Each path below is one point turned by a fixed rotation once a step. After each direction that follows a path, write how fast that rotation turns it, in deg/step (0 if it stays still).
Each turn is a multiple of 5 degrees from 10 to 175, or 0.
Each row of a path follows its step; steps can be skipped.
path 1
step 0: [ 26   4  -3  16  -1 -11   3  25 -34  18   9   4   4   2 -27   6  -5  30
 -16 -15  33   1  -8  -5   4  -3  -8 -14  -3 -19   7   1  12   6   4  26
  10  13  18   0 -12  -3]
step 1: [-16   2   6  -1   1  -2 -13  13   0   1 -20  -3 -42 -12  10  38  -6  20
  -6   1   2   0  14  -6 -18   8 -13  -3  18 -11 -18 -18  -2  -8 -36  -6
  -3   4 -25   7  13  -7]
step 2: [ 19  14 -20  17 -17  11   8  31 -12 -15   2 -17   8  -1  13 -17  14   9
 -16   8 -23  15 -12  10 -12  -6   9   7  19 -10 -25  16 -13  10   6  19
  -6  -8  -6  -2 -12 -30]
step 3: [ -2 -12 -14 -19  -1 -20  -5  22  -5  30 -22   1  -5  -3  -9  -7  11  23
   4   4  17 -21 -18 -11 -15 -18 -24  -4   8   8 -15  -1  13  -5  20 -29
 -11   5  -8 -28  -6   7]
step 4: [-12   4   7  -4  26  13   5   6 -24  -3  20 -10 -17 -16 -37  -2  25  24
  -9   2   3  18   9 -13  16  -2   6   5  25   6 -16  11 -13   0 -19   8
  17   1  10  -5  23  -7]
step 5: [ 12 -16 -10 -19 -22  11  17  -2 -13  -5 -23  -9 -24  -4  11  -8  -4  24
 -17 -48 -11  -8  14  -2 -31  16   2   4 -12 -12  -5  -3  -7  -4  11   4
  10  -3  -6 -12   1 -10]
step 6: [  3  10  -6   4   3  -3  26  44 -18  29   2   2  11  -3 -27  33 -12  -6
   6  -7  -5  13  -4   5 -13   4  -5   4   7  13 -26  20   8   4  -3   9
 -13 -14  -5   7 -16  14]
step 7: [  3 -26   5  -5  -8   3  -3   7  13  22 -18   2 -28 -10   2   3   0   2
  -8  27  -2   2  12  -1  -9   6   2  -8  29 -18  -4  15 -11  35  -2   4
  -4  15   1 -35  29  -7]
step 8: [-16  -8  -1 -12 -19 -11  19  10  19  -1 -12 -17  24  20 -11 -12  26  20
  -3 -19  16  24  -3 -10 -14 -16  17  22  16  -7 -18  10   6 -10 -11   9
  10 -17   8   8   2 -19]
step 9: [ 10 -23   7  -8   6  -9  11  18 -38   6  -8  27  12 -23   5   0   8   3
 -29   2  11  -7 -13 -21 -13  15  -7  15   0   0   3  -8  13  -3   4  13
  12  -1 -24 -22  11  24]
step 10: [ -1   5   2  12  -4 -10  -4   6 -11 -13 -18 -18   3 -10 -36  40  12  10
 -16  -8  10   5  38  -4 -10  -4   6  -2  20  -9  -3  -1 -33  21   7  -8
  -1  10   7  13  -2   6]
Speeds:
[10  1  4  4  5  5 10  3 -5 -5  1  6 -1  2  3 -2 -3  0  2  8  1  8 -4  0
  7  1  2  0  0  1 -3 -1  0  0  2  5  6  0  3 -5  1 -2] : 160
[ 0 -4 -1 -3  6 -5  1  0 -7  5  2  3  4 -7 -1  4  0 -1  8  3  0  1 -8 -2
 -2  3 -8 -7  2 -7 -2 -4  1  4  1 -2 -1  2  6  7  2  8] : 120
[ 1  3 -2  6 -4 -2  0  3 -2 -1  0 -4  5 -4 -1 -7  4 -2  3  0 -3 -5  5  0
  3 11  0  0 -2 -7  2  1 -8  8 -1 -2  5  6  0 -5  4 -5] : 140
path 2
step 0: [  9  -8   5  18  15  -1   6 -12  13   0  -9  22   5 -13   2   5 -12  -7
   1   3  -3 -11  23   4   1   2 -32 -15   5  -5  10   4  12  20  22   7
 -30  -4  -1   9 -27  22]
step 1: [-15 -11   8  -3 -15  11  16   2  -7   9 -36  15  15   5 -12  12   7  -9
 -15   6   2  11  22   5  13  -3 -17 -24  14   5   5 -11  -6  19 -24   4
   8  10   2  19  -2  20]
step 2: [  6 -27   6  28   9  10   3  24 -16  -7 -10 -19  -3  11 -22  11  17 -18
  13  11  -4  -5  23  15  16  24  -2   5   7  -5   0 -14   7  12  -8  -3
   6   6  -9 -12  -9 -11]
step 3: [  4 -28 -11  20   4  11 -14  -7  13   8   5   3  -9 -15  16   3   3  -6
   0  30  -6  -5  14   0  12   9   8  -9 -17  14 -14 -28 -12  -8 -13  23
  -9   9 -26   3 -12   5]
step 4: [-21 -16 -10  11  -3 -15  -1  -5  12 -13 -13  -8  -7 -12 -14  13  20   7
 -23  15  -5  -2   2 -20  -1  10 -18 -12  17  33 -13  18   4  -8  17   9
  -6   6 -15  13 -16  -4]
step 5: [-14  -6  10  -3 -29  -7   2  32   1 -12   3 -14  23  -6   3  13   8   6
  19  11 -23  -3  13  -4 -12  -5 -33 -20   3  24   3 -18   2  -6   1   8
   2  -3   2 -11   3   4]
step 6: [  8   0  33  -3  -5  -1 -31  22  -4  -1   0 -10 -12 -16   4  16  18   3
  -2 -17   3  -7  25 -26  24   7 -10 -11  -8   3   5  -6  -1 -11 -18 -10
  -9 -11 -16  -7  -1  -1]
step 7: [  2 -14  -9  14   3   3  -6  19 -18  -6  10   6 -10  18   8   3   7  30
  -5   1  -7  12  13  -5  -5  -4   5 -28  -4  -5   6  21 -18 -11 -12   6
 -40  -3 -26   4  -7  -8]
step 8: [ -6 -34  -5 -10  10  -1  16   2   4   2  -3  -9  -6 -25   5  12  -2  14
  24   3  20   2   8 -16   2  -4 -20 -15  12  -7  19  15  -5   8  10  16
 -31 -12  15   2 -13   7]
step 9: [-13   8  -4  -2  -9   0   6   7 -22  -4 -16 -16  18  -6   3  12 -15  13
  -3  -6  -4 -10  22 -13  14  14 -14 -16  -4 -12  -5   6  -9  33  -9  16
   3 -12  -4  12  -3  37]
step 10: [  9  12  15  21  -7  15  24  14  -7 -17 -20  -1  -1 -13 -10  -2  17 -13
   6  -2   0   6  21   1  -7  16  10  -3   6 -17   3 -14   8  17 -12 -10
 -24 -11 -21  -4 -26  11]
Speeds:
[ 6  1  3 -8 -8  0  2  0  4 -5 -3  8  5  3 -4  5  2 -2  1  1 -3  0  3 -5
 -4  7 -3  0  4 -1  0  2  3  0  1 -1  7 -6 -1 -3  6 10] : 85
[ 3 -1  3  1 -5  9 -4  5 -3  2 -7  4  1  5  1  3  9  2  6 -7  1 -2  1  3
  2 -1  7  6 -3 -6 -1 -2  3 -3 -4  2 -1  3 -6 -2  2 -7] : 85
[ 2  0  4  7  0  2  6 -2 -2 -4  2  4  6  4  1 -1 -2  6  2  2 -6  2  1  3
  1 -4  0 -7 -6 -6 -9 -5 -5 -4 11  0  1 -2  2 -5 -2  0] : 155
[ 5  7 10  1  0 -3 -5  3  2  3  5  7  3  1 -2 -5  2  4 -4 -7 -4 -2  3 -1
 -4 -4 -5 -4  2  6  5 -2  7 -1  0 -1 -3  8  5  0 -4 -2] : 60
